128 stands for zero in the data rows.
Some points, each followed by its number:
[150 105 139 156 140 157 150  64 126  85  91 138 171  87 120  75] 0
[139 174 108 201  55 113 213 131 164 145 196 144 165 140  62 113] 1
[140  83 114  85 113 237  43 132 127 121 151  92  84 214 170 124] 2
[100 100 153 113 195 134 147 132 135  84  98 130 164  84 129 155] 3
[161 128 120 144 114 164 143 163 168 110  77 158 173 112 100 145] 4
[141 198 163 158 136 140 144 132  79 207 135 168 115 165  96 234] 5
[136  95 141 144 112 145 118  59  94  95 145  88 103  92 173  32] 6
[172 196 173 136 102 143 142 106 149 204 131 169 115 166  97 214] 7
[138 123 109 139 122   0 190  76 168  99 214  81 150 124  70 161] 8
[116 194 136 157 128 133 138 133 184 201 125 169 115 166  98 129] 9
[127 198 115 150 197 130 143 134 191 205 134 168 114 166  97 179] 10
[108 151 100 148 140 112 134 126 125 145  85 166 151 133  99 116] 11
[140 190 129 166 111  85 134 128 135 194 117 167 119 163  99  97] 12
[112  97 132  90 232 166  60 140 138 120 183  59  43 146 202 143] 13
[137 138 108 142 134 153 138 131  98 124  79 163 166 120  99 178] 14
[178  98 139  90 132  71 144  29 185  83 107 122 156  81 137  71] 15
[176  97 133 124 112  96 136 226 108  85 120 110 139  81 149 138] 16
[115 206 112 116 104  74 164 103 241 210 156 168 116 166  92 127] 17
[ 74 102 181 118  83 121 146 133 115  84  99 130 164  83 129  86] 18
[103  96 121  95 125 151 109 126 134  99 156  79  88  97 181 117] 19
[100 113  63  97 120 109 147 144 160  94  81 151 177  96 109 137] 20
[130  96  78 124  36 208 121 193  77  93 142  90 109  89 170 157] 21
[139  60 128 255 113 167 121  36  82 167 215  21  80  83 175 189] 22
[236  92 181  77 241 137  48 103 200 121 182  62  44 167 198 150] 23
[131 133 117 132 168 100 141 107 128 118  78 161 169 115 100 130] 24
[110 202 124 179 128  52 185 190 130 201 172 167 129 162  83 127] 25
[144  96  32  81 142 110  65 147 139 120 183  59  44 141 202  92] 26
[114 119 135 130 182 106 145 160 151 100  80 154 177 101 106 129] 27
[151  95 104 120  60  99 108 210 146 100 154  82  90  97 180  44] 28
[127  92 107  57  78 152  48 125 128 122 181  65  43 169 197 120] 29
[131 120  82   0  70 136  37  98  88 188 157 126  78 223 134 144] 30
[ 61  97 109 106 154 140 141 160 109  84 114 117 147  82 143 145] 31
[129 165 152 134 176  21 131 134 118 162  96 168 140 145  97 125] 32
[124 180  87 145 145 130 131  84 135 183 107 169 124 157  97 152] 33
[133  99 107 119 151  98 144 192  97  85 103 125 158  84 135 151] 34
[128  96 150 114 131 150  90 168 131 107 171  70  66 112 192  96] 35
[145 161  60 149 133 130 212 146 120 127 202 130 167 134  60 255] 36
[109 185  83 135 166  58 134 204 255 189 115 167 120 160 100  81] 37
[123 115 191  85 255 150  50 196  23 170 121 136 120 250 125 110] 38
[112 137 142 141 193  93 139 128 129 122  80 163 167 119  98 125] 39
[128 120 167 132 145 125 145 142 163 102  79 154 177 103 104 121] 40
[141  89 172  64 126 178  43  96 125 123 175  72  55 187 191 138] 41
[118  97 189 164 110 138 141 129  54  85 113 116 149  81 143  66] 42
[133 102 145 117 251 138 148  38  76  83  99 131 165  82 129 191] 43
[ 83 174 110 171 115 142 215 137 175 145 196 145 164 141  64 187] 44
[155 198 140 163 124 100 144 134 156 206 135 168 113 168  97 134] 45
[144  97  40  77   0 204 112  78 119 100 152  84  96  95 178 130] 46
[ 94 204 106 149 142  34 182 100 128 203 170 168 129 163  85 128] 47
[123 159 123 133 124  32 132 139  89 153  90 166 147 140  96 121] 48
[128 127  80 132 140 125 143 183 166 110  78 157 173 110 103 131] 49
[126 116  75 119 125 136 147 171 145  97  80 152 177 100 106 157] 50
[109 188 198 218  99 181 208 103 155 167 190 157 155 148  68 121] 51
[142  91 112  88 160 124  44 126  19 123 176  71  53 183 192 143] 52
[130 184 111 138  95  58 132  78 104 189 116 169 122 159  98 113] 53
[129 113  87 152 170 202 150  86 121  93  83 150 177  95 110 144] 54
[ 82 138 126 248 116 185 202 141 123 106 209 102 160 128  63 146] 55
[130 113 113 115 149  99 149 134 141  93  81 149 175  96 109 134] 56
[ 57 203 255 157 124 119 171 136 178 208 162 168 121 166  90 148] 57
[125 107  76 161 142 182 147 156 117  89  85 143 175  91 116 120] 58
[108  97 154 137 161 149 144 128  98  84 109 122 153  82 138 120] 59
[ 85 173 171 235 155 119 215 146 117 145 196 144 165 139  64 111] 60
[124 199 101 160 203 165 150 130 204 209 140 168 113 168  97 181] 61
[126 103 139 132 129 145 147 239 164  85  97 132 167  85 125 133] 62
[135  96 119  67 105  99 130 118 153  89 129 103 126  85 158 141] 63
[167 110 156 162 127 154 147 106 148  91  82 147 177  93 111  79] 64
[129 134 154 158 149 140 139  93 172 118  79 160 167 116  98  73] 65
[128  97 103 160 200  83 142 101 106  84 111 118 150  82 141  22] 66
[ 27 204 173 166 171 116 180 174 138 203 171 168 129 162  86 170] 67
[255 121 126   0 128  95  42 126 113 185 142 129  94 237 131 130] 68
[117  85   2   0 119  66  52 154 133 123 123 122 128 240 140 106] 69
[173 183 134 143 166 188 133 125 178 187 112 168 122 161  98 233] 70
[145  95  82  99 136 134  75 140  77 116 180  61  51 128 201 129] 71
[129  97 130  45  98 101  80  68 130 111 177  64  57 119 197 131] 72
[126 131 137 142 136 132 140 119 169 116  78 159 170 115 100  98] 73
[168 124 100 124 127 130 144 137 153 105  79 157 175 106 102 157] 74
[126 101 131 119 140 108 149 114 107  85  94 133 168  84 124 127] 75
[117  97 109  88 134 132  64 217 111 119 181  59  44 138 202 138] 76
[133  94  89  86 145 107  53 255 156 120 183  60  42 155 202 108] 77
[147  96 159  97 156 131 115 109 120  97 148  88  99  91 175 144] 78
[126 188 115 141  61 130 134 144 136 194 120 169 119 161  98 163] 79
[125 106 101 115 140  90 150 112 101  87  89 141 173  88 119 126] 80
[114  96 135  86 167 151  76 180 150 114 179  62  51 126 201 142] 81
[111  97 117 124  68 148  75 146 122 114 179  63  51 127 199  19] 82
[107 101 141 102 147  93 148 130 114  84  98 130 164  84 129 138] 83
[ 99 103 100 117 133 120 148 172 143  86  95 134 168  84 125 115] 84
[129 161 112 128  88 163 132 123 168 156  92 167 143 142  95 167] 85
[ 94 162 104 189  89  80 213 140 142 130 201 132 168 136  61 130] 86
[ 58 105 163 253 115 111 123 112  99 144 180  97 139  50 153 255] 87
[156  87  87 111 109 183  40 159  58 121 166  78  65 196 182  97] 88
[171  95  98 104 170 126 112 119 137  97 151  84  96  94 177 131] 89
[ 82  95 133 112 207 149 124 191 161  93 136  93 117  86 165 134] 90
[ 48  99 111 127 121 127 143 243  55  82 105 124 157  83 136 153] 91
[151 144 176 132  83  82 137 123 104 133  81 163 160 127  98 130] 92
[176 125 115 127  82 138 143  35 114 108  78 158 174 109 101 128] 93
[ 77  96 166 129 185 191  90 118 108 109 170  69  66 111 192  97] 94
[ 90  98 120  61 154  99  82 104 121 111 176  65  55 118 197 125] 95
[135 195 115 133  82 112 139   0 163 204 128 169 115 166  98  85] 96
[ 63 203 130 134  54 142 185  96 128 201 171 166 131 161  83 200] 97
[129 113 129 124 119 123 148 124 169  93  81 150 177  96 109  98] 98
[139  95 205 128 191 202 114  86 136  97 151  85  99  94 177 138] 99
[112 187 155 161 129 116 134 121 121 191 118 168 119 160  98 133] 100
[135 136 138 146 133 142 140 117 126 121  79 161 165 118  98 137] 101
[ 87  99  12 141 158 129 148 114 130  83 102 127 161  83 133  54] 102
[110 192 137 171  75 157 137 130 133 200 121 168 116 164  98 126] 103
[139  92 130  76  55 131  45 152 129 123 180  64  46 174 197  70] 104
[137 159 156 129 133 100 132  92 162 152  91 167 146 140  96 126] 105
[118 168 114 140 129  90 131 209 181 166  97 166 137 148  97 129] 106
[ 68 108 134 127 163 118 148 124 103  90  87 147 176  91 113 120] 107
[198  97 128  60  74 131  74  82 145 114 180  63  49 128 200 138] 108
[125  94 155  82 148 106 128 119 124  91 133  98 122  86 161 153] 109
[128  97 145  70  85 100 141  92 167  84 110 118 150  83 140 128] 110
[127  95 168  71 124  67 126 134 128  92 138  95 114  87 166 136] 111
[151  91  63  39 160 127  45  95 122 123 179  66  47 172 195 173] 112
[110  96  93 107 176 158  82 134 110 111 174  64  56 119 198 122] 113
[127 181 175 109 136 104 132  85 214 184 111 168 124 157  98 154] 114
[109  83 159 118 133 211  44 152 128 121 147  96  94 219 164  31] 115
[124  95 125 118 130 144 130 152  96  89 132 100 125  85 158 137] 116
[131 101 122 129 176 124 147 100 103  83 100 129 164  83 131 124] 117
[ 99  96  41 128 186 132 126 119 122  91 136  96 118  86 163  75] 118
[140 185 111 242 217 189 211  83 133 162 191 152 157 146  67 157] 119
[111 203  80 176   5 172 186 142 120 201 172 167 131 162  83 161] 120
[139 164 122 155 122  91 131  89 130 161  94 167 141 144  96  90] 121
[146 170 105 141 107 141 132 121 127 173 101 167 133 150  99 176] 122
[134 101 102 141 151 161 147  96 119  85  97 131 166  83 128 111] 123
[134 159 126 149 111 116 132 172 134 154  91 167 146 140  97 139] 124
[128 202 169 182 114  43 188 155 118 197 174 167 134 160  82 120] 125
[162 123  93 235 124  98 193 120 126  99 216  81 150 127  69 141] 126
[137 100  97 105  68 139 145 163 136  82 103 126 159  82 134 138] 127
[ 71 151 113 143 150 133 133 132  98 141  84 166 153 133  97 151] 128
[141  94 131 104 142 188  57 122 143 121 185  60  42 149 203 100] 129
[163  97 143 137 133 108 136 202 100  87 121 109 137  80 151 116] 130
[ 68 158 118 120 163 131 133 173 116 153  89 165 146 139  96 213] 131
[101 127 148 176 185 205 142 125 118 110  79 160 173 111 102 135] 132
[124 146 139 142 119   0 208 139 179 113 207 113 164 131  61 154] 133
[118 107  97 128 164 169 149 137 151  87  87 141 173  88 119 149] 134
[188 113 255  15 145 127  52 244 205 166 120 136 124 251 123 116] 135
[183  94  37 103 184 206  57 119 148 120 184  58  41 149 201 138] 136
[161  88 126  32 144 176  57 127 159 131 111 130 139 250 129 125] 137
[158 159 193 142 106  74 132 114 119 151  90 168 147 140  96 122] 138
[ 73 160 210 141 129 175 132  92 119 153  90 166 146 140  95 166] 139
[ 47 122  93 121  30 222 145  99 112 106  78 157 176 106 105 143] 140
[ 85 174 222 136 119  89 132 134 125 173 102 168 131 150  97 137] 141
Which five points above are nearest to each new point by angle? Their numbers follow each, nearest first.
[130 205 183 172 182 122 164 129 109 210 154 169 116 167  93 205] 5 100 67 7 10
[126 197 204 212 133 152 198 118 129 187 181 164 142 155  76 144] 51 60 57 119 125
[ 70 158 106 116  96 174 131 129 169 150  89 166 148 139  97 167] 85 140 131 122 97
[ 96 129  59 124  29 142 140  95  84 115  76 158 172 112 101 122] 140 93 127 20 46
[121 126 171 133 122 164 142 140 127 109  77 158 173 108 102 167] 101 40 14 4 132
[151  96 124 125 127 115 103  78 111 104 161  76  81 101 184  41] 6 82 72 19 35
[126  97  72 108 123 192 120  57  89  96 144  89 106  89 171 143] 46 19 113 136 71
[ 66 195  82 171 171  82 198 106 154 184 183 163 145 153  75 123] 47 25 86 44 67
[206  96 147  94 132 170  92   0 136 108 169  71  67 109 192 105] 108 72 78 129 6
[138  97 115 124 123 174 138 242 133  85 119 111 140  81 150 174] 62 16 34 130 91
[116 115 192 131 124 139 146 121 132  96  81 150 177  99 107 127] 40 101 18 64 98
[103 100 139 145  94 122 149 137  63  84  99 129 164  83 131  83] 42 18 75 59 107
[129  95 123  95 127 131 109 132 135  99 155  82  90  98 181 116] 19 35 95 113 81
[145 165 195 230 160 112 213 119  72 133 201 135 168 136  60 177] 60 119 51 55 126
[ 87 100 139 117 119 120 147 113 119  84 100 128 163  82 131  92] 18 75 107 83 59
[192 189 147 205  52 141 208 101 144 171 187 158 155 150  70 138] 1 51 120 86 125
[ 88 154 126 148  96 148 133 119  99 146  86 166 151 134  98 131] 128 140 11 103 139
[125 119  42 127 131 115 147 119 131 101  78 155 176 105 104 119] 20 50 102 80 56
[153 142 151 129  58 108 136  86 106 130  81 163 160 125  98 125] 92 93 138 121 101
[110 175 144 101  77  65 131  99  90 176 102 169 129 153  99 185] 53 48 79 97 92
[121  98 115 123 199 146 144 141 131  84 106 124 155  81 138 155] 3 134 117 59 31
[131 155 126 145  97 153 132 109 165 148  88 166 149 138  98 121] 85 105 73 103 101
[195  97 105 150 112 127 117 110 128  96 146  87 101  90 174  28] 6 82 28 66 89
[  6 129   0 137  93 115 143 133 109 112  78 159 172 112 101  37] 102 20 11 84 140
[130 184  97 141 155  83 133 110 118 186 111 169 122 159  99 155] 33 47 53 100 45
[247 203 118 194 155  61 180 154 142 204 168 169 126 164  86 151] 45 125 25 12 47
[ 90 197 172 224  97 168 197  72 142 189 181 164 142 155  76  67] 51 60 103 1 57
[118 190 136 112 107  95 137 187  90 196 120 167 118 163  97 255] 5 131 79 122 7
[ 80  95 115  80 143 160 103 111 131 104 161  76  80 103 186 142] 19 95 113 81 94
[153 103 125  93 143 166  58 142  95 150 107 140 138 255 122   9] 115 137 38 2 88
[114 126 102 108  80 147 142 124 211 109  77 158 172 111 101 113] 98 73 20 4 49
[111 111 117 123 137 132 148  37 130  92  81 147 177  92 111  93] 0 123 93 117 75
[ 79 142 133 140 152 114 137 148 100 131  82 163 160 126  97 145] 128 131 39 11 107
[ 99 161 255 150 138 136 131 141 141 157  93 167 141 143  97 148] 141 139 57 138 100
[ 37 156 117 186 108 136 211 155 124 123 204 126 168 132  60 188] 44 55 86 60 36
[175 125 121 141 116 131 145 145 133 107  79 159 174 105 102 144] 74 4 101 50 14
[127 111 113 186 151 157 148 172 102  92  83 148 177  93 113  77] 58 64 132 123 84
[117 153 170 150 180 110 133 140 159 145  87 165 151 136  96 123] 39 105 40 27 32
[126  98 144 131 149 122 145 211 174  86 103 127 160  82 133 101] 62 84 27 130 40
[132 116 140 128 109 128 148  70  92  98  80 153 177  99 108 130] 93 75 0 80 101
[147 197  74 130 138 123 143  66 146 204 134 170 114 166  98 193] 33 122 10 61 7
[163 130 232 194 126  40 196 146 132 100 210  90 155 126  67 192] 133 8 126 60 86
[131 125 123 128 124 153 143  37 133 108  77 159 175 107 103 123] 93 0 54 101 123
[ 81 159  59 131 118  61 132 140 126 153  90 166 145 140  98  94] 11 48 53 121 47
[123  95 125 102 103 102 115 175 139  98 149  84  97  93 175  89] 28 35 19 82 77
[132 191 129 123  22 117 136  83 142 196 122 169 116 161 100 147] 79 103 97 96 120
[179 204 117 136  72 135 182  97 144 202 170 166 129 163  86 237] 7 122 97 79 5
[128 106 122 131 192  48 148 225 107  88  88 143 175  89 117 132] 34 27 56 130 84
[230 106 102 141 102 127 148 153 100  89  87 143 173  90 117 157] 74 4 16 127 50
[133  85 165 135 131 203  41 101 180 120 164  79  66 198 182   0] 115 129 82 104 2
[ 83 204  91 132 137   0 174 208 154 208 164 169 123 164  87 124] 25 47 125 106 37
[165 112 123 138 145  10 147 124 145  92  84 150 176  93 110  22] 66 15 98 80 56
[ 74  97 131 125 125 115 136 255 113  86 119 111 140  81 149 121] 91 62 34 130 16
[117  96 136 130 255 162  85 136 137 110 174  66  61 116 195 117] 13 113 94 81 129
[109  96 113  99 122 115  76 207  58 115 180  61  50 126 198 137] 76 71 77 52 35
[167 159  99 158 119 149 132 138 146 156  91 166 143 143  98 142] 122 85 124 4 33
[138  97 125 117 114 194  75 118 169 114 180  62  50 128 200  63] 129 82 35 104 19
[106  93 135 103 140 122  48 135   0 122 182  64  43 166 200 125] 52 71 88 113 76
[255  85 173  13 139  77  53  11  99 128 116 127 133 245 134 138] 68 137 30 41 23
[124 129 140 121 164  47 142  42 111 113  78 161 171 112  99  88] 24 39 80 15 121
[245 100 129 124 146 103 146  99 147  84 104 125 157  81 135 127] 15 64 74 0 117
[114 204 203 168 108 121 152 103 104 211 145 170 114 167  96 155] 100 57 5 141 103
[150  97 144 139 142 124 111 112 148  97 152  83  94  95 180  24] 6 82 35 28 66
[132  95 134 129 102 170  60 146 135 119 184  60  43 143 203  31] 82 129 35 104 29
[212 123 135 121 138 128 144  98 163 103  78 155 176 104 104 169] 74 4 93 101 56
[151  96 110 138 186 141 139 141 100  85 114 116 147  81 144 141] 117 59 34 123 116
[124 151 148 179 144 191 135 147 131 144  86 166 153 134  97 138] 132 101 139 14 4
[202  97 203 102  27 130 108 138 106 100 156  80  89  96 181 122] 108 104 35 28 72
[100 110 129 128 114 122 148 154 125  89  84 145 175  93 115 116] 84 107 98 56 75
[129  96 128 137 175 195 126 124 127  90 137  95 118  85 163 126] 99 94 116 90 59
[153 133 105 130 178 109 141 130 126 118  78 162 169 116  99 170] 24 74 14 56 39
[ 95  98 127 120 103 134 143 130 123  83 108 121 155  82 139  91] 18 84 75 59 127
[131 122  94 140 135 119 146 120  24 104  77 158 175 105 104 181] 14 80 75 128 117
[142  96  79 111 114 176 117 177 128  97 148  87 101  92 173 150] 21 116 19 76 71
[177  97 150 146 123 134 132  88 137  88 126 103 129  84 155  46] 6 0 15 64 66
[146 100 129 132 152 129 145  88  79  82 102 127 159  81 133 129] 117 75 123 59 80
[162  96 103 133 151 109 135 131 132  86 120 108 137  82 151  76] 66 118 102 89 130
[175 132 137 152 121 124 141 124 131 118  76 162 170 117 100 122] 101 74 64 4 73
[133 144  99 131 159 134 136 160  96 132  82 166 160 126  98 213] 14 131 128 50 122
[124 173 255 134  87 158 131  12 127 172 102 168 133 151  97 160] 139 7 141 105 114
[167  96  38 122 193 190  70  97 118 116 181  61  46 133 200 114] 136 113 71 26 129
[130 117 208 120 134 129 148 172 140  96  79 152 177  99 107 174] 40 27 62 3 101
[ 80 137  89 114 111 143 139  60 123 123  80 162 166 122  99 143] 140 93 128 54 11
[107 203 150 168 121 135 155 129  72 210 147 170 114 168  94 199] 5 100 97 7 103
[ 94 151 127 195  71 123 210 123 132 116 206 117 166 130  60 161] 86 1 55 44 126
[118 204 107 156 126  49 155 122 114 212 148 168 113 169  95 127] 47 12 25 53 125
[120 141 120 149 121 138 136 148 104 130  81 164 163 125  97 148] 14 101 128 124 11
[132  84 140   3 125 133  55 143 200 128 113 127 137 247 133 113] 137 135 69 68 30
[218  96 135 114 164 121 106 140 156 101 158  78  87  98 184 118] 89 23 78 108 35
[154  97 187 168 117 160 143 124  76  84 111 118 151  81 140  84] 42 59 64 0 6
[125  96  93 196 137 178 140 150   0  85 116 113 143  83 145  89] 42 58 59 116 123
[146 191 151 140  88 127 136 108 132 198 122 167 117 165  99 178] 7 79 122 5 45
[255  97  97 127 129 183 142 116 156  84 107 123 155  82 137 207] 74 4 134 54 127
[118 186 140 132 125  56 134  66 102 191 116 168 121 162  98 131] 53 47 121 100 12
[119  91  76 245 115 103 159 131 123 100 223  35 114 122  97 136] 126 55 22 86 8
[114 113 168 132 117 149 147 136 143  92  82 149 176  94 110 120] 40 98 64 73 18
[ 87 116 161 125  66 138 147 134 101  98  79 153 176 100 106 122] 18 140 107 92 98
[130 104  72   0 123 187  58 154 149 154 107 139 137 254 123 232] 137 30 69 2 68
[162  97 119 113  96 126  94  31 117 107 167  70  70 106 191  35] 6 82 72 108 129
[125  57 100 189 105  42 120  70 101 147 225   0  65 106 157 247] 22 87 8 71 72
[124 177 166 161 128 114 132 128 123 179 106 168 128 153  96 127] 100 12 45 141 9
[148 150 157 172 155  93 134 225 112 142  86 167 154 131  97 135] 124 106 32 27 39
[150 141 120 136 148 119 137 148 141 129  80 163 161 123  97 161] 74 101 14 4 24
[116 169  81 162  89 130 131 181 134 166  99 168 136 149  98 120] 124 79 106 103 120
[130 113  91 105 126  70 146  97 115  93  84 149 178  93 111 119] 80 56 75 24 20
[147  96 128 101 115 176  76  94 106 114 178  63  53 124 199 119] 129 29 71 41 108
[117 178 219 205  63 133 213 142 143 152 194 149 162 143  63 135] 51 60 1 86 57
[ 85 188 104 182 110 209 136 150 121 195 120 169 118 161  98 154] 103 120 79 122 9
[135 145 133 138  98 139 137 179 130 136  82 164 157 128  98 171] 124 4 14 85 122
[128 180 123 166 118  82 134 120 111 184 109 168 127 156  99  97] 12 53 121 100 45
[138 145 126 160 121 126 135 159 127 135  83 165 158 129  98 117] 124 101 11 4 49
[133  91 182  79 149 184  45  68  93 123 180  66  45 171 196 145] 41 129 52 29 13
[118 157 185 128  29 126 132 118  64 151  90 167 146 140  96 176] 92 79 138 141 139
[151  95 108  80  90  93 137 117 133  85 122 109 135  80 152 136] 63 110 111 127 109
[136  94 143 140  95 143  63 162  82 118 185  57  45 143 201  31] 82 104 35 88 129
[170  95 109 111 209 153 116 196 249  95 147  87 102  91 172 111] 90 89 81 23 77
[ 94 110  91 141  97 178 148 149 112  89  85 144 175  91 115 123] 58 140 50 84 134
[193 178 141 151  98 132 213 131 254 150 195 148 162 142  65 213] 44 1 36 7 17
[130  96 128 110 103 146 118   0  29  94 144  90 106  89 171 118] 6 72 22 78 46
[128 118 192 124 116  93 146 195 148  99  78 154 178 100 106 129] 40 62 27 98 56
[ 72 154  22 138 150 122 134 123 131 147  87 166 148 137  97 124] 11 128 33 102 20
[213  96 123  86 126 110  73 119 125 114 180  60  50 129 200 129] 108 71 72 89 112
[119 151 131 167 129 103 135 176  97 141  86 165 154 134  97 114] 124 11 48 128 106
[163  97 123  74 200  67  99 144 167 102 164  73  79 102 187 128] 89 23 95 81 78
[118  96 109 124 125 125 135 144  60  88 124 107 135  83 152 131] 116 34 91 31 59
[ 55 110  95  97 100 141 149  85 119  93  82 147 176  93 113 132] 140 107 20 80 75
[134  95 160  43 171 132  55 162 182 120 183  60  42 154 202 176] 81 13 23 41 76
[146 190 229 137 121 164 136 112 146 195 121 169 117 163  99 224] 7 5 70 139 57
[192  96 165 121 138 101 135 132 122  87 122 108 135  82 152 116] 130 16 111 78 109
[ 91 142 112 131 136 158 137 166 144 128  81 164 161 124  98 168] 131 128 50 14 49
[127  86 164  66 155 105  42 127  45 120 160  84  71 203 178 129] 52 41 88 112 71
[105  97  99 122 138 115 145 169 112  84 109 121 151  81 140 110] 84 34 31 91 83
[132 104  70 112  81 106 148 196 135  85  93 136 171  85 123 126] 127 84 50 20 49
[150  83 255  24 159 149  51 126 188 124 126 115 121 237 145 138] 135 137 41 23 68
[118  59  82 181 104  86 123 113 255 141 227   0  68 108 150 193] 22 8 26 81 108
[124 117 112 175 116 186 147  58  89  98  80 154 177 100 105  72] 0 123 54 64 93
[116 189 123 121  30  91 137 135 162 196 121 167 116 163  97 133] 79 103 17 12 120
[160 192 143  89 144 134 137  41 241 200 124 168 117 163  99 213] 114 7 70 17 10
[100 147 130 198 125  98 209 129 186 113 208 114 165 131  61 133] 86 44 1 60 133
[ 97 161 108 143 105 205 131  59 141 154  92 166 146 141  96 152] 85 140 33 139 122
[124  95 115 105 104 142 110 147 109  98 153  83  92  94 179 116] 19 35 71 116 76
[107  96 192 141 161 167 136 165  99  87 123 108 135  82 153 135] 59 116 99 3 42
[141 122  85 147  95 169 145 129 118 101  79 155 176 104 104 129] 58 4 50 74 14
[198 152 181 103 131 103 133 134 239 146  88 166 152 136  97 171] 114 105 70 7 40
[107 179 113 168 140 153 132 144 158 178 107 168 128 154  98 123] 9 103 61 100 10
[136  97 174  98 147 131 104 119 124 102 158  78  84  99 185 125] 78 35 19 95 81
[120  90 109  29 135 180  57 150 134 132 108 133 143 250 126 131] 137 2 69 30 68
[136  96 124  60  91 153  81   0  92 112 177  64  56 121 197 121] 72 108 41 29 95
[181 178 203 255 137 140 214 195 133 151 194 148 162 141  63 105] 60 51 1 125 55
[148 135 103 120 154  39 140 247 118 121  79 160 167 118  98 176] 34 49 106 124 27
[ 60  87 220  93 131 143  41 132 159 121 166  79  67 198 183   0] 115 82 104 129 35
[158 134 118 120  89 104 141 142  85 119  80 160 169 117  98 186] 14 92 74 101 50
[185 112 199 171 136 153 148 147 101  93  82 148 175  93 112 127] 64 40 101 42 59
[139 104   0 122 143 131 149 100 152  85  91 138 171  86 122  87] 102 20 123 118 58
[153 112 133 181 125 143 147 255 182  94  81 151 178  96 110  94] 62 49 4 84 40
[143  95 145 133 131 106 119  99  82  94 145  89 106  88 171  66] 6 42 66 78 82
[133  97 182 111  91 141 123 144  85  92 140  94 114  87 167 139] 116 78 109 111 42
[125 161 138 162 119 135 132 152  92 156  91 166 143 143  98 152] 124 122 5 100 128
[128  98 134 109  96 115 137 140  99  86 119 110 139  82 149 124] 116 127 130 63 18
[121  97 142 128 124 158 143 138 123  84 110 120 151  83 140 119] 59 116 123 75 18
[118 194 129 167 148 112 140 106 119 202 128 168 115 166  98 137] 100 45 33 12 9
[ 66  79 129 220 129 116 145 192 134 110 225  17  95 120 114 220] 87 55 22 126 36
[128  97 154  97  96  96 122 164 112  92 141  94 110  87 169 115] 111 28 116 130 109
[134  97 137 107 171 135 144 107  72  85 111 120 150  82 141 196] 43 117 3 59 75
[139  96 137 129 197 146 130 119   4  87 129 101 125  84 157 209] 43 116 59 117 78
[133 156 255 146 131 106 132 164 140 150  88 167 149 139  96 146] 141 138 57 92 139
[157  96 136 110 122  28 109 165 124 100 157  79  90  98 181  34] 28 111 82 35 77
[119  96  45  86 163  94  84 175 121 110 173  66  61 116 196 114] 26 71 77 76 113
[117 100 127 109  90 123 146 148 130  83 102 127 161  81 133 114] 127 84 18 75 98
[ 89 187 141 164 115 102 134 251 148 191 116 169 121 160  99 132] 106 124 25 67 37
[124 132  93 228 149  75 200 123 127 103 210  93 157 128  65 120] 126 86 60 55 8
[ 77  97 135  75 131 137 100 136 164 103 162  74  78 102 187 114] 19 95 81 35 113
[130 147 155 151 127 157 135 100 144 136  83 162 159 128  96 127] 101 65 73 139 105
[ 95  57 126 219 121  93 119  43 189 149 226   0  67 104 158 150] 22 87 8 72 126
[134  95  29 122 124 186 128 255 144  89 135  98 118  85 164 168] 21 62 16 116 127
[152  95 116 106 105 121 128 123  88  90 135  98 121  86 161 137] 116 63 109 78 89
[125 185  74 116 129  35 134  62 118 188 113 167 122 160  99 129] 53 47 121 33 48
[122 204 134 155  54 115 177  80  82 206 165 168 125 164  86 181] 97 120 79 103 5
[  0 159 152 112  45 176 132 127 138 153  92 167 145 140  97 146] 140 139 97 85 103
[196  99 154 152 206 183 144 138 222  84 105 123 157  81 136 101] 64 134 40 65 4
[191  95 124  98  65 148 110 107 114  99 154  81  93  97 180 131] 108 46 72 29 71
[159  89 153  60 106 116  59 138  96 130 108 131 141 251 130  49] 137 68 115 135 69
[ 85 100  84 127 151 178 145 132 147  83 102 128 161  82 133 116] 134 58 123 84 31
[142 148 138 143 162 150 135 118 165 136  82 164 157 129  96 155] 101 70 73 4 105
[ 89  96 119  88 120 124 111 167 119  98 153  83  92  95 179 131] 19 76 81 35 95
[167 143 141 108  73  83 137  98 115 129  82 164 162 124  98 161] 92 138 93 105 48
[123 193 111 131 169  80 139 128 168 202 127 169 115 164  97 167] 10 45 61 9 47
[124 170 118 121 153  58 132 114 139 169  99 169 134 149  96 145] 32 48 47 53 105
[238  95 123  80 120  30  63 218 161 119 185  60  43 141 201  89] 77 28 26 76 104
[162  57 145 250 109  51 121 125 137 143 225   0  68 106 153 150] 22 126 87 8 35
[ 75 156 105 126 106 129 133   9 126 148  90 166 150 137  98  97] 96 121 93 33 53
[119  59 142 255 101 135 123 184 153 138 226   0  69 108 148 159] 22 87 35 126 55
[101 161 129 145 128 164 132 128 155 156  91 165 146 141  98 148] 85 9 122 139 103
[124 192 120 255 147 226 203 137  83 178 186 160 149 152  72 151] 119 55 51 60 44
[134  86   0  44 122 145  54 128 106 127 114 128 136 246 133  81] 69 137 30 88 2
[ 67 140 106 138  72 143 138 139 108 129  80 165 162 124  98 118] 140 128 11 124 101
[ 97 105  88 121  97 158 150 103  63  87  90 141 173  88 119 156] 140 80 75 123 54
[ 56  91 104  30 109 173  58 115 127 134 107 134 143 251 126  71] 137 69 30 115 2
[ 59 174   2 139 109 151 132  95  98 173 101 166 131 151  98 148] 33 128 11 122 120
[144 120 167 150  68  98 146 157  87 100  78 154 175 101 105  95] 92 18 42 138 64
[160 106 118  79  59 100 148 147 120  88  89 142 174  88 119 188] 127 74 50 110 20
[123 150 140 142 122 123 135 122 118 142  85 166 155 131  97 137] 101 11 124 92 128
[172  95 127 123 156 171 130 122 159  90 129 101 124  85 160 127] 89 99 78 116 123
[124  79 117 255 137 101 123 129 137 163 200  58 109  64 170 132] 22 87 126 55 35
[  0 157  42 126 172 112 132 181 107 150  89 166 149 137  96 127] 128 131 11 91 20
[142 199 255 125  39 162 146  54 119 209 138 169 113 167  97 224] 7 5 97 139 57
[133  87  69   7 150  59  56 169 124 130 110 130 139 248 132 109] 69 137 68 30 135
[159  97 118 124 127 210  60 123 111 120 184  59  42 145 201 103] 129 136 88 113 71
[122  96 121  99 145 126 122 148 100  93 141  92 111  88 167 156] 116 109 78 19 89
[192 116 124 166  93 156 146 199 164  94  80 150 177  97 107 102] 4 62 64 49 74
[118  98 156 156 118 124 144 132  57  84 109 121 155  81 138  79] 42 59 18 75 66
[183  95 170 106 126 112 111 152 123  97 152  83  93  95 177 129] 78 35 111 89 108
